In the rows, 128 means zero.
First come named moves, each a turn or a mirror, each shown by rows before and after it. For each pair of rows after them, which moves, in which order, take the first row to the second? The first pair is done for you.
move Q_808:
[181  93 117 155 162 127 142 160 105 123] |-> [150 132 118 149  87  82 110 178 127 103]
[ 87 102 122 108 147 138 122  78 156 129] |-> [ 78 113 122 107 127 125 114  86 162 123]
[143 132 117 157 100  92 144 124  92 124] |-> [152 120 117 160 120 105 151 118  84 128]
[137 125 107 151 179 165 129 199 147 142] |-> [114 154 109 145 125 132 105 213 166 128]
move Q_549:
[ 91 166 162  92  85 130 124  76 155 100] |-> [ 97 164 161  96  82 129 128  67 144  99]
[ 89 104 139  84 170 110  78 151 184 135] |-> [150  83 135 125 135  88 133  53  79 143]
[166 126 133 144 151 135 154 167 118 142] |-> [164 126 130 141 155 134 150 171 121 142]
move Q_86:
[119 132 110 125 178 114 115 140  90 154] |-> [115 140 113 117 181 127 118 147 101 153]
[174 133 122 159 129 134 157 142 110 124] |-> [162 145 125 149 136 158 158 150 128 121]
[130  85 124 121 144 113 110 134 136 140] |-> [120  96 126 111 149 131 112 140 151 139]
[111 136 148  86 144 165 146 127 131 132] |-> [137 105 144 115 126 103 136 103  85 133]
move Q_288:
[121 138 137 104 162 184 136 157 166 126] |-> [109 127 140 101 164 157 116 164 176 124]
[151 114 134 127 116 103 100 135 129 134] |-> [156 110 138 126 124 110 115 113 115 139]
[151 157 129 135 120 109 123 133 153 106] |-> [146 143 137 132 124  92 112 123 152 110]
Pairs:
(two moves a pair)
[ 79 147 134 121 131 140 121 163 162 138] |-> [100 112 134 145 114  76 103 149 124 141]	Q_86 Q_549
[160 121 156 174 133 121 169  31  98 145] |-> [ 92 207 160 129  89 164 147  83 181 123]	Q_808 Q_86
[ 98 131 172  87 166 110 132 106 141 134] |-> [101 119 172  95 162  88 125 105 131 133]	Q_86 Q_549
[ 77 170 141 103  71 103 105 125 148 123] |-> [134 144 118 125 166 207 165 142 135 143]	Q_808 Q_288
[138  89 123 150 177 106  95 190 131 156] |-> [176  98 111 174 162 124 140 143  76 159]	Q_549 Q_288
[104 118 111 128 113 112 107 150 124 119] |-> [ 98 136 109 116 119 153 124 144 137 121]	Q_549 Q_86
[117 129 114 130 102 137 105 151 120 168] |-> [132 119 112 137 111 142 118 132  98 172]	Q_549 Q_808
[116 121 124 129  86  65  76 124 130  97] |-> [ 87 152 139  81 136 172 116 110 170 103]	Q_288 Q_86
[135 128 134 141 105 113 131 104 109 132] |-> [127 155 129 128 111 153 140 121 129 128]	Q_288 Q_86
[ 91 164 145  90 129 177 143  91 144 120] |-> [140 154 126 139  91 140 161  73  80 117]	Q_86 Q_288
[113 140 120 130 110 110 132 123 132 107] |-> [115 132 124 128 117 110 137 105 121 108]	Q_288 Q_288
[170  91 119 149 164 139 148 125  97 136] |-> [115 131 118 121 122 115  94 189 164 121]	Q_549 Q_808
[141 155 113 144  96 127 141 145 123 117] |-> [155 109 119 145 157 139 148 137 114 133]	Q_288 Q_808
[140 141 125 130 110 163 120 102 112 119] |-> [145 139 118 139  94 135 104 120 111 117]	Q_288 Q_86
[ 95 134 157  99  92  79  95  80 115 116] |-> [122 130 155 108 119 126 139  45  86 128]	Q_288 Q_808
[137 149 128 146  80 133 128 126 138 135] |-> [124 123 140 137  90  97 111 113 135 139]	Q_288 Q_288
[106 122 153 125 145 118 100 112 152 129] |-> [107 133 152 123 147 143 119  98 147 129]	Q_549 Q_86
[134 130 110 130 132 135 115 156 148 123] |-> [143 142 111 130 131 159 139 132 133 124]	Q_549 Q_86
[107 167 149 106  71 111 120 102 117  97] |-> [140 115 148 112 173 173 158  93 103 121]	Q_549 Q_808
[138 130 142 114 154 174 161  75 111 138] |-> [105 144 139  98 164 179 126 138 170 130]	Q_549 Q_288
[122 151 117 128 106 131 116 132 138 125] |-> [116 125 128 123 119 112 109 103 129 130]	Q_288 Q_288
[147 141 113 127  88 168 155 162 110 113] |-> [113  96 136 113 100  89  96 166 126 116]	Q_288 Q_288
[124 114 130 125 152 134 129 151 158 125] |-> [130 131 131 135  96  97 129 121 127 118]	Q_549 Q_808
[112 136 150 103 100 114 125  61 122 108] |-> [106 121 151 106 101  86 100  87 136 108]	Q_549 Q_86
[153  89 130 139 151 111 132 122 103 135] |-> [146 114 133 126 157 157 156 113 113 135]	Q_86 Q_549
[176 162  95 182  53  99 138 157  79 120] |-> [150 117 116 167  69  33  99 138  82 127]	Q_288 Q_288
[153 128 103 172 110 131 122 188 136 122] |-> [154 110 111 177 107  99 111 173 123 123]	Q_549 Q_288
[118 127 140 133 121 121 131 104 130 121] |-> [112 125 140 126 136 131 127 121 148 119]	Q_808 Q_549
[102 148 131 116  90  98 117 125 133 126] |-> [ 96 139 139 108 104 100 111 117 136 128]	Q_288 Q_549
[160 123 123 147 127 125 115 149 101 135] |-> [156 136 123 137 129 154 133 143 102 137]	Q_86 Q_549
[113 142 139 120  77  94  95 135 142 121] |-> [102 124 155 107  97  93  94 103 139 126]	Q_86 Q_288
[133 117 126 139 159 150 143 139 132 129] |-> [105 119 139 129 121 100 112 132 142 124]	Q_808 Q_288
[120 158 111 133 100 147 128 161 144 130] |-> [127 139 110 146  93 112 114 163 134 132]	Q_86 Q_549
[146 114 131 143 214 161 115 144 172  95] |-> [107 111 155 124 162  76  72 110 173  87]	Q_808 Q_288
[ 79  91 176  99 173 108  98  83 129 154] |-> [116 122 163 117 165 174 158  56  93 156]	Q_549 Q_288
[133 153 116 128 116 150 130 141 134 127] |-> [127 132 120 130 112 105 107 144 129 128]	Q_288 Q_86
[172 153 114 156  81 159 156 168  96 121] |-> [155 156 112 142 100 170 140 201 133 123]	Q_808 Q_549
[146 126 115 118  90 113 166 107  87 127] |-> [125 111 116  96 161 158 152 162 144 136]	Q_549 Q_808
[101 132 139 124 102  88  88 146 152 111] |-> [118  88 154 120 154 101 116  84 116 128]	Q_288 Q_808
[120 176 144 147  63  77 132  98 100 124] |-> [ 96 174 144 133  75  69  99 144 144 121]	Q_549 Q_86
[107 159 135 122  69 108 141 139  96 121] |-> [ 99 157 137 120  74 101 129 155 109 119]	Q_549 Q_86
[175 111 112 171 146 143 143 110 123 125] |-> [132 161 112 149  87 131 115 139 165 105]	Q_86 Q_808
[148 123 116 160  88 101 135 107  88 125] |-> [119 161 120 124 123 191 152 136 145 124]	Q_86 Q_808
[ 98 135 153 114 155 162 141 127 127 126] |-> [ 92 140 153 111 147 152 127 149 143 120]	Q_288 Q_288
[124  87 119 125 177 112  97 173 157 129] |-> [161  83 118 154 130  83 128 104  82 130]	Q_808 Q_549
[141 100 123 110 161 141 151 118 104 146] |-> [104 147 124  94  93 108 119 144 140 127]	Q_808 Q_86
[101 165 126  93 116 145 128 139 157 121] |-> [137 137 125 109 150 165 162  98 112 132]	Q_808 Q_549
[ 70 151 149  87 115  85  93 146 180 110] |-> [ 86 115 166  86 136  72 118  65 128 123]	Q_288 Q_549
[148 162  90 156 102 144 139 209 140 129] |-> [115 128 110 135 118  93  93 212 168 131]	Q_288 Q_86
[145 140  91 158  89  91 125 163 120  86] |-> [168 115  84 166 144 127 145 176 115 100]	Q_808 Q_288
[137 141 121 136 136 146 141 133 124 132] |-> [120 142 127 130 115 115 117 141 135 127]	Q_808 Q_288
[101 129 143  89 115 110 103 114 152 129] |-> [125 103 144  98 160 139 128  93 130 143]	Q_808 Q_549
[104 137 131 117  90  90  92 128 146 122] |-> [129 134 130 129  89  99 124  80 104 124]	Q_549 Q_288
[157  81 121 153 139 104 111 113 100 132] |-> [123 105 121 136 113  88  78 151 142 118]	Q_808 Q_549
[101 136 140 106 142 167 144 106 143 134] |-> [ 89 142 135 108 133 153 122 138 164 132]	Q_288 Q_288
[125 145 113 124 171 187 143 193 137 134] |-> [133 103 108 145 159 106 100 211 126 134]	Q_86 Q_549
[154 153 113 153  69  84 121 139 112 111] |-> [124 144 125 131  88  75  89 163 151 112]	Q_288 Q_549
[118 126 138 137 150 138 112 148 145 130] |-> [122 115 145 135 161 139 120 119 131 134]	Q_288 Q_288
[112 160 140 123  77 119 143  99 104 134] |-> [107 173 138 119  76 127 138 115 117 131]	Q_288 Q_86
[142 155 106 139 103 149 142 149 128 126] |-> [118 113 126 125 118  85 101 136 136 131]	Q_288 Q_288
[138 177 106 154  77 134 120 162 136 115] |-> [117 111 139 136 112  60  86 104 121 127]	Q_288 Q_288
[131 113 150 117 159 158 148 135 144 115] |-> [105 119 159 109 122 109 117 128 150 107]	Q_808 Q_288
[110 141 150 105 135 171 147  81 133 136] |-> [123 159 139 118 113 179 158  93 124 133]	Q_288 Q_549
[140  78 122 160 156  80 114  90  49 109] |-> [ 74 147 126  99 192 189 108 161 164 103]	Q_86 Q_288
[188 115  98 168 138 137 153 149  88 135] |-> [146 137  99 140 138 148 115 207 155 128]	Q_86 Q_288
[133 163 118 129 111 174 165 106 121 137] |-> [153 124 116 156  97  99 137 102  90 138]	Q_549 Q_86
[100 155 144 121 105 144 151 115 111  88] |-> [107 153 138 134  93 129 145 123 103  87]	Q_86 Q_288
[170  97 108 134 121  82 124 203 143 131] |-> [189  81 112 146 118  76 144 155 103 135]	Q_549 Q_288
[147 134 135 101 127 139 162  45 103 122] |-> [ 96 135 140  67 156 146 115 107 181 119]	Q_549 Q_288
[108  93 138 118 162 102  94 133 149 128] |-> [ 96 124 144 112 110  87  94 110 139 118]	Q_288 Q_808
[ 64 173 149  87  66 128 127 125 152 115] |-> [ 67 144 167  81  90 110 135  71 124 125]	Q_288 Q_288
[189 122 107 156 124 162 172 123  77 126] |-> [139 184 110 133  52 149 140 158 130 105]	Q_86 Q_808
[127 107 111 124 146 149 131 112 117 125] |-> [105 127 112 116 115 133 109 133 140 116]	Q_549 Q_808
[110 123 150 136 128 107 126 150 161 141] |-> [111 143 150 127 128 148 152 132 156 141]	Q_549 Q_86
[180  95 112 155 164 121 123 161 100 150] |-> [149 102 128 141 115  58  92 135 102 140]	Q_808 Q_288
[161  99 114 143 155 140 143 122  97 142] |-> [153 124 100 144 133 141 124 180 129 132]	Q_288 Q_288
[ 98 129 145 119 100  80 100 119 133 123] |-> [133  91 145 130 167 122 135  92 102 141]	Q_549 Q_808
[104 111 127 102 103  74  90 119 131 102] |-> [121  90 128  94 190 153 131 114 136 120]	Q_808 Q_86
[159 146 118 146  82 109 133 138 113 129] |-> [139 144 123 133  89  95 108 164 138 125]	Q_288 Q_549
[117 100 149 103 162 113 119 102 137 140] |-> [142 109 141 118 158 136 147  87 113 143]	Q_288 Q_86
[108 117 162 133 124  67  97 100 105 139] |-> [ 95 134 164 105 185 160 126 118 147 145]	Q_808 Q_86
[105 132 127 105 129 127 114 100 163 131] |-> [131 126 122 123 123 125 136  72 127 134]	Q_86 Q_288
[135 125 116 146 103 118 134 106 113 128] |-> [121 121 119 139 107 102 109 135 140 126]	Q_549 Q_86
[157  98 120 131 109 123 125 119 101 143] |-> [160 120 109 136  98 138 125 146 114 138]	Q_288 Q_288
[139 141 119  93 160 157 137 109 143 136] |-> [159 124 117 113 149 122 138  88 105 139]	Q_549 Q_86
[107 121 142  99 194 181 141 128 159 133] |-> [146 159 115 131 148 204 174 132 129 126]	Q_549 Q_288
[147 101 126 150 180 139 137 116 120 140] |-> [147 131 109 156 157 154 131 165 146 130]	Q_288 Q_288
[109 157 113 122  88 146 112 188 176 101] |-> [178  70 111 163 159 130 146 137  95 127]	Q_86 Q_808
[131 134 116 151  96  80 106 146 107 116] |-> [136 131 116 137 175 174 142 151 126 132]	Q_808 Q_86
[119 108 138 111 117  84 102 123 129 144] |-> [151 108 131 121 149 143 150 104 106 152]	Q_808 Q_288
[150 160 112 140 103 197 170 117 125 100] |-> [155 131 103 142 154 201 154 160 145 108]	Q_288 Q_808
[144 113 112 148 121 124 114 160 122 114] |-> [120 120 123 125 138 150 112 160 147 115]	Q_288 Q_86
[105 126 133 130 165 120 125 153 129  94] |-> [112 120 137 128 175 130 142 128 114  98]	Q_288 Q_288
[152 120 144 157 124 129 133 114 105 101] |-> [149 134 134 160 109 130 123 144 124  97]	Q_288 Q_288
[176 105  89 162 148 144 151 133  94 140] |-> [167 129  81 159 137 155 141 176 123 134]	Q_288 Q_86
[165 138 114 149 120 183 148 148  92 126] |-> [139 141 113 137 133 180 120 188 133 123]	Q_86 Q_549
[117 179 129 109 115 199 172 104 139 122] |-> [125 151 120 111 161 207 161 142 156 131]	Q_288 Q_808
[131 150 134 160 205 182 160 110 112 131] |-> [103 138 134 151 213 151 111 167 159 126]	Q_86 Q_549
[106 112 183 112 112  82 122  65 107 106] |-> [ 86 154 182  88 132 163 140  89 150 102]	Q_86 Q_288
[151 156 111 131  95 120 126 159 122 101] |-> [163 134 104 136 134 136 128 178 126 110]	Q_808 Q_288
[136 129 142 109 179 162 154 127 118 155] |-> [ 96 147 156  94 110  90 108 122 135 140]	Q_808 Q_288
[157  97 137 130 165 148 113 102 128 120] |-> [133 117 146 121 112 107  93  85 131 108]	Q_808 Q_288
[126 124 132 133 126 176 152 138 141 124] |-> [101 124 136 125 101 129 113 148 159 115]	Q_808 Q_288
[108 106 138  99 196 152 108 151 175 140] |-> [132  66 137 129 176  79  89 136 130 141]	Q_86 Q_549
